One vector is turned by the same rotation once a step. Each row is the vector after some number of steps, and that number follows the row.
The counts run from 0 to 145.
[ 24  -4 -16   5   9  12 -12 -29  40 -23  17  17 -17  -7 -10   2   3  -5
  34  -5  -4 -17 -11   8  13  -3 -23 -18   1  17 -19 -34 -13 -14 -24  20
 -20   6  -6 -48  13  -9   9 -29   1   8 -10  -5   8  29 -23   1   0 -16
 -28 -12  30  12 -28   4 -17 -18 -13  -2  -9   9 -18  -2   8  16 -25  -3
 -15  -3 -16 -13  36 -10   5   7  -1 -15] -> 42
[ -8   3 -26  -1 -36 -13   0 -25  19 -19 -11   4 -23   0 -20   6   7  -7
  15   6 -20 -14  -1  13   9 -20  -9  -9 -35 -18 -13 -19   8  10 -31   8
  18 -10  16 -13 -10  -5  37 -10 -43 -16 -23  27   7 -16 -26  12  -5   4
 -19 -11  16  -3  -3  40 -13 -12 -10 -15   4 -12   4  21 -15   5 -11  -3
  -9 -16   1 -13 -37  12  33   8 -20  13] -> 50
[ -1   4   8 -29 -11  -4  -9 -28  21 -10  12   7 -21 -28  -4  28  21 -23
  -2   1  27 -39  -4  12  18   7 -16 -19 -22  11  -5 -54 -16  23  -7   1
   6 -13  -8  -7  15  14  15   6 -29  -6   0   7  -9  -4   2  10 -18 -15
  -2 -26  18  -3  -4  23  11 -19   8 -18  19   4  -5  26  20  19 -10  -6
 -23  -5   6   8 -27  18  40   4   8   5] -> 76
[ 19 -37  -6 -18  -8  -5  13 -27  22  -4  -8  38  10  -9  13  29  17  25
  17 -25  -4 -24   1  -8 -17  -8 -19  -6  -5  15  12  -5   4  -2  16  16
  12   0  -2  -8  20  -6  13  -8 -14 -19  -5  28  22 -16  -8   1  -8 -32
 -18 -29  17 -43   5  32   8  17  -9 -10  13  14  22  30   8  -3 -26 -24
  24  -5  12   0  -2  -6  45   3 -21 -19] -> 107
[  9 -31 -16  10  -4  -1  -7 -22  17   3  16  25  -5 -34 -36  19  16   4
 -19  19  15 -18  -3  42 -13   1 -29 -12   6  -3 -24  -5 -26 -27 -12  -6
   7   6  14   6  21 -19  22 -26 -19   6 -12   8   6  18  -1   3   1   2
 -22 -26  38  -1 -20  10  -5  29  -1  -4 -25   0 -27  32   0   5  -3  20
  12   9 -20 -11  34 -17   5  11 -23   3] -> 68
[ -3  -2 -12  12  -8   6 -19 -32  27 -24   7  -1  16 -12 -16  20   7 -13
   7  12  20 -38  -8   1  10 -11 -19 -25 -21   1 -17 -26  -5  16 -31  -3
  -6   7  15 -24  13  11  13  15 -14   2 -15   2 -17  46  -8  -9 -10  10
 -14 -29  27  29 -15   8 -23  13 -24 -34  -7  12 -46  -2  -4  -3  22   8
  -3   1 -17  10  18  -4   1 -25  -4  25] -> 38
[ 12 -15 -15 -11 -36 -26  14 -17  13 -14 -26  29  30  -9  -2  12  18 -16
   2  -7 -14   0 -15  -6 -25 -12  -1 -26 -19  19  -1  12 -10  10 -18  28
   0   3   1  -4  20   1  21   1 -17  -9 -31  17  27  -4  10  -4  15   4
 -13 -14  13 -12   8  19  28   5   7   2 -12  13   7  27  18  14 -29   8
  16 -12  -5   0  -2  -9  54  11 -37 -15] -> 110
[-11   8 -14  17  20 -11 -11   0  33 -21  21  -2  27  -3 -15  25   6   5
   9  16  -2 -33  20   1  16 -10  -3 -28 -44   7   7 -27   0  23 -22  -6
   2  -4   7 -12  12   3  19  18 -17  -4 -16   0 -15  31 -25   1  -6  18
 -21 -17  25  33  -6  28 -11  28 -15 -33 -27   7 -35  -6   4 -19  22   6
  -8  -6 -19   7  26  -4   2 -15  16  22] -> 37
[ 19  -3 -20 -17 -43   3  -4 -14   7  -8 -10  -9  21 -45  -1  -4  16 -30
  24   5  -5 -18 -22 -15   4 -15 -10  -5 -32  30  16  -6 -18  17  -9  50
 -13   1  17  -3  -8   5  -1  14 -39 -18 -20  10   6 -20  13 -15   2  19
 -13 -24  18  -9  24  13  29 -22  -2 -22  19  23   4  -6   4  -3  -8  -1
  -9   5 -13  30 -18   3  40 -13  10  -7] -> 114
[  9   6  22 -24 -21  -4  -8 -12  10  -1  16   5  -3 -33   6  18  15 -16
  13   1  19 -38  -1  36  22  14  -5 -27 -30  12  -9 -48 -10  21   0 -12
   2 -18 -15  13  11  19  10  34 -15  12   2   1   9  -9 -11   2  -7  -6
   7 -24  24  10 -16  31  13 -10  23 -18  11   0 -20  10  44  12  -2  -4
 -13  -5  -3   5   9   3  30  14  24   4] -> 75
[ 21  -3  -9  -5 -14  10 -12 -15  27 -15  12  33  40 -10 -20  32  -8   5
  19  15 -27 -13  17   1 -15  28 -30   2   8  30  16 -15 -24   5 -11  18
   7   3 -20  -9  27  39   5 -27  -2 -15  -2 -17  12  17   2  -7  18  -8
 -11 -16  28  11  18   2  -4  -6 -22  -2  -7 -13 -13  -9  -1   8   3 -27
  29 -20 -11  12  22 -27   5  -6 -25 -17] -> 4
[ 21   0   0 -30 -17 -24   3 -38  22 -30 -14  32  29   0   4 -19   4   7
  18 -11   1   3 -19  -8   2  -6 -12 -13  -8  16 -16  -4  15  21 -20  21
  -5  -9 -22 -25   7  16   3   4 -26   0 -11  22  16  31  -1   2  11 -33
 -19 -10  23  -7  -7   9  19  -7  -8  -8  23  14  -8  21  29   8 -23  -3
  10 -14  -6 -13  14   4  35  -2 -14 -12] -> 16
[ 28 -11  -3 -14  -1  16  18  -6  33 -14  15  15  43   9 -22  -1  10  33
  17  14  12   2   5 -11  -5  35 -21   6  -9  25  33  -4   4  18   2  16
 -16   2 -10  -6   7  19   2 -10  13 -26   2  -3   0  18   5   0  29 -27
  -9  -5  27  -2  16  -2  -3   9 -18 -23   0  15   5   3  11 -13  11 -47
  23 -15  -7   9  15  -3  -6 -11 -24 -12] -> 2
[ 10  -7  -2  -8   6   3  29   0  18  -8  16  34   0  -1 -31   5  20  18
  16  21  12  -1 -23  -2 -15 -11 -16 -44 -30 -10  20  -8 -19  20   4  36
   8   0  11 -18  10 -19  27  -3  10 -20 -39  17   8  -2  11  10  11 -13
 -15 -17   9 -15  -3  28 -23 -12  22 -13   1  17  24  28  -2   6  -6 -16
  12 -19   5   2  -6  23  18  11 -13  -2] -> 81
[  9 -18 -22   3  -6   6  12   7  19  -8  10  32  49  18 -37   9  -4  19
  19  30 -21  -3  25  -5  -7  20 -11  -5 -14  13  51  10 -12  -2  -3  31
   7   4  -3  -7   1   9  16 -11   5 -22  -1   4  20  -8   3   7  27   1
 -16 -13  10  18  25   4  -2  15 -16 -16 -21   5  30  -6  -4 -11  17 -40
  12  -6  -6  19  27 -21   4   2 -31  -8] -> 123
[ 13  -5 -33 -10  -8  15 -22 -11   0  -6  -7  11  21 -36 -11  26   7 -22
  23  -2 -32 -38   9  28   2 -12 -26  24  -6  28  14  -9  -9 -18 -14  -3
  14   6   4  -1   6   5   7  15 -36   0 -10  -4  -2   8   2 -26   9   2
  -1 -17  25  17  15  15  10  14 -22 -14  -6  -5 -30 -20  -5 -23  22  15
  13  -8 -33  13  18 -30  -5 -20   6  18] -> 128
[-16  18  -8  12 -10 -27 -22  -6   9   5  -9   6  32   5 -10  -2  -4   2
  25  20 -28 -18   2 -17  16 -11 -15 -34 -42  -3  -1 -17 -14  23  -3  45
  12  -6  26  -6 -17  -1  20  22 -16   2 -35   3  10 -16 -17   2  16  13
 -14 -13  18  33  19  29  10 -17 -12 -34  -2   4   4 -27  -6  -5  19  -2
  20  -8 -10   7  10   9  11  13 -14  24] -> 22
[ -5 -11 -17  -2   2 -13 -18   4  -2  -5 -14  24   1   2   0 -15  -2  14
  22   9 -28 -29  -8 -11   9 -23 -35 -15 -26   1 -15 -23 -19  11  12  34
   1   4  33 -14  -9   1   7  10 -18  11 -30   7  19  -7 -13  -3   4   3
 -15 -19  13  13   9  39  15 -14  -9 -38  -4  -1   4 -31 -10 -29  25  12
  25 -18 -18  12  -3  11   2  20  -4   9] -> 142
[  8 -11   8 -37  -5 -22   9 -14  19 -31  -2  30  31  15   6 -37  14  18
  30 -14  -8  -7  -1 -13   7  12 -18  -7 -10  12  -9 -12   8  30 -11  33
  -3   9 -20 -12   2  17   5  -3 -19 -10  -9  22  25  13 -16  28  11 -24
 -26 -15  13 -25   1  20  27  -1  -4 -21  18   3   0  11  22 -20  -6 -12
   6 -17  -6   2  14  19  41  -8 -11 -23] -> 17
[  9 -11  18 -27   3  -4  16  14   9 -13  13  13   0 -20   3  -1  11   0
  14   5  17 -32  -2  55  22  15 -11 -25 -36  20   1 -34  -4  27  10   5
 -12 -25  -6   2   0  14  19  29 -12   2   6  11   9  -5  -6   5  -2  -4
  -7 -35  11  -3 -25  25  22   0  18 -17  -3  -2 -21  15  43 -17  -4  -6
 -42  -6   5  -5   3   5  37  18  28   0] -> 74
[ 23 -20 -12   3 -13   1   3  -6  20   0  13  -5  20  11 -39 -16   7  19
  24   2 -24   9  -4  24  18   5  -9   1  -5  15   7  -4  12  -9   0  16
 -20   2   0  -1 -16 -22  13   3  -5 -10   1  16  41   4 -16  15  15  -2
 -15 -22  20  31   0  -5   9   7 -30 -28 -11 -14  19 -11  25 -19  13 -25
   6  11 -12   9  36 -35 -12   1 -21 -14] -> 29
[  9 -19  -9 -23  14  19   5  -8  15  -3 -14  27   9 -14  13   8  25  22
   8 -25  22 -37  -3  16  -1  10 -30 -22 -19  18  14 -28   5 -10  28   4
   6 -17  12   6  -1  17  13  17   3   2  -1   8  15  -4 -12 -10   0 -33
   3 -27  16 -12   0  41   9  23  -1 -33  22  15   2  -2  27 -23   8 -24
  15  -6  13  -4 -12  -3  17  26  -9  -6] -> 104
[ 21 -26 -23   0  -6  -5   0 -26   7 -13 -11   9  -9   5 -19 -32  22  16
  32  -5 -10  -2 -30  -3  18 -26 -22 -15 -19 -14 -19 -12  25 -10  -3  44
  -7   3  25  -4 -23 -29  23  10 -23 -13 -24  26  26  -5 -25   2   9 -15
 -14 -13  12   9   7  16   5  -2 -29 -43  21   4  33 -15  -1 -37   2 -21
   8   5  -5   2  -3   4   5  -3 -17  -9] -> 145
[ 21 -27 -27  -8  -2  16   5 -26  20 -34 -16  16  -3 -17  13 -17  29  14
  44 -31   3 -13  -6   7   9 -22 -19   5 -13  15  -5  -9  31 -12  -4  10
  -3 -14  11 -23   4  -2  10  -3 -28 -10  -8  26  11  22 -31  -2  -5 -32
  -9 -14  22 -15  -2  34   1  23 -22 -20   2  25  -2  18   8 -33 -17  -2
   6 -13 -12  -3   7  -8  27 -17   7 -12] -> 13
[ 21   8 -36 -24 -55  23   6  -5  29   8  -3  -7  -4 -47 -34   2  24 -29
  17  25 -26  -6 -20  48   3   2 -20  -8 -26  30  13 -17 -11  -4  -1  12
   4 -20  -4  27 -10 -17  13  12 -19  -6  -5  -3   6 -36   9  -6  24   5
   5   1  13   6  11   0   9 -29   0   2  -1  -6   4  -1   3  15   1 -20
 -22   9  10  14  -8 -16  13  12 -17  -3] -> 87
[  5   5   1   5 -19   0  17 -18  33  -6   8  29 -13 -26 -21  31  20  -9
  15  12  25  -1 -14 -17 -12 -14  -6 -56 -25  -5   5 -21 -15  16 -13  28
  10   0   6 -28  26 -23  13  -6   0 -16 -24   7  -9   0   0   5  -2  -5
 -17 -21  14 -10  -8  23 -21 -16   8   2   0  17  23  39  -4  38 -23 -14
  13  -8  11   8  -3  16  28  18 -22  -2] -> 80
[ 17  -5 -13  15  19   9 -13  -7  32 -24  16  15 -23 -18  -5   6   0  -4
  33   4   2 -21   3   5  19  -5 -19 -17   9  16 -12 -40 -24  -2  -8  12
   2  12  -9 -39  14  -8   8  -5  -5  14 -16 -10   3  36 -13   9  -8   1
 -22 -19  32  25 -22  15 -19 -11  -6 -26 -14  14  -9   1   3 -11  -2  15
  13 -13 -19   7  53  -8  -8   6  13   0] -> 41
[-13  -6  -7  17  -5  -4  -4 -24  29  14  29   1 -10 -16 -39  45  -5   7
  -6  21   8 -29  17  27   8   6 -18 -12  -8  15  -4 -41   0 -11   4  -2
  11  -8  15   7   5  15  30 -14 -11  -7  -4  -1 -17 -14 -21   9   8  12
 -10 -20  36  21  15  15 -28  -2 -37 -19 -13 -10  -1   2 -24  12  17 -10
  12   8  11 -18   3 -16 -10  12 -22  15] -> 64
[  2  -9   9 -11   3  -1  12 -10  23 -29  15  10 -30 -18  10  25  18   5
  11  -4  34 -43  -2   0  12   1 -10 -16 -30   5   7 -44 -16  29   7   7
   3   1   2 -10   5  15  18   8 -20 -24  -5   6 -13 -13 -11  11 -19 -17
 -10 -37  17 -26   0  44  -7 -13   7 -22   9  16  11  23   9   5 -19 -15
 -21   1  19  12 -28  18  31   6  15  -9] -> 77
[ 27  10  -9  -4 -13 -21 -14 -36  23 -23  -3  23  21   3  17  -4 -11  -2
  32 -12 -22  -5  14 -20  -6  -4 -23 -14  -5  18  -9 -27 -11  14 -22  33
  25   7 -23 -32  24  41   4 -23 -25   2  -5  -1  10  26  -9   5   2  -8
 -30  -5  30   5   1   9   1  -9 -12  -2   5   0 -19   2  13  27 -24   2
  21  -7  -5   1  25  -2  32  -2 -19 -24] -> 136
[  3   6   3  -9  -8 -18  20  13  30  -1  37  -3  10 -15 -36 -49  -3  20
  22  38 -12  11  -5  39  22  30 -19  -6 -29  14  -7 -37  -8  21   9  25
  -4 -10  -4  18 -26  12  12   7  -3 -12  -4  -3  13 -16   4  12  22  19
 -10 -21  31  15  14   7   3 -29 -12 -17 -11  -5  -2  -1  14  -4  18 -16
 -30   7 -11  -9   0   3 -10   3   2  -4] -> 59
[ -6   2  -5   4   1 -32   6   4   4  -8  -9   9  23  11   0 -22 -11  17
  27  13 -24 -21   7 -32  10 -14 -10 -20 -49  -2   8 -24   7  27  -2  50
   1  -3  13 -11 -14  34  15   8 -17  -4 -36  11  15 -21 -15   8   1  13
 -19 -21   7  10  33  32  24 -14 -15 -30  -3   7   3 -17  -3 -18   8  -8
  -2 -10  -7  -3 -14   9  34   4  -1   2] -> 21
[ -5 -14 -15  -5  16   7  -7   8  11  -3  -7  11  15 -38   0  14  11  12
  24   5 -10 -40  16  26 -10  -2 -32 -23 -21  47  19 -42   2 -14  28  21
   6 -30  10  10  11  24   3  20  -6  14 -11 -16  -1 -29   2 -15  11   2
  -8 -20  19  11   2  19  -3  10 -14 -12   3  13 -26 -14  30 -18  -4  -7
  -7  -5   9 -20  23 -21   9  28  11  -2] -> 101
[  5 -11  -3 -19  -3  11  -9 -27   1   6 -13  30   2 -20  10  35  20  28
   2 -22  10 -35  -3  13   0  10 -33 -25   4  21  -2 -34 -12  -1  31  -5
  23 -25  -5  14  12   5  11   6  -6  11   2   9   5  -1  -6   2  -5 -28
   8 -19  21  12  -2  36   3  13  -7 -27  27   8   9   6  16  -2   7 -22
  37 -17   8   6  14  -9  16  34 -13 -10] -> 105
[ 26 -18  -2 -11   5   1   9 -16  18 -43  -3  18  17   1  11 -27   9  32
  39 -10   7 -12   7  -7   2  20 -13   7  -3  17  -9 -30   4  24  -8   9
  12  -2 -11 -27  16  24  11   3  -9  -9   8   2  23  47 -14   7   8 -28
 -19 -22  18  -6   3  30   2  18  -7 -30  12  24 -12   4  21 -19  -2 -13
  20 -13 -16   6  20   8  19 -10  -8 -13] -> 134
[ 13  -5  -4 -32 -18  11  17   9  16   7   0   0  -5 -25 -28  -6  34  11
  25  18   7 -20  -2  56   9  26 -19   6 -30   6  23 -14   5   9   5  -1
   4 -25   7  33 -13  -4  27  31 -30 -22   7  17   9 -33   0   9  23  -7
  11  -6   2  -2  18  21   4   2  -7 -24   5  -7   7  12   0 -20  31 -23
 -12  -9   8  11 -24  -1   0  -5  -6   5] -> 89
[ 21  -4  -9 -17 -36  -5  -7 -32  26  -6  11   3  31   6 -46 -10  -2  -9
  -8   8 -13 -10 -11  24  11  23 -12  16  -9  11  -6   0   4  -2 -38   4
 -30   8  -8   0  -5   7   3 -23 -16 -14   8  24  28   2  -5   8  29  -4
 -16 -28  32  14  -7 -11  22  -4 -32  -2 -14 -15  -7   6  36  14   8 -23
  -1   8 -12   0  11 -33   7 -21 -36  -9] -> 31
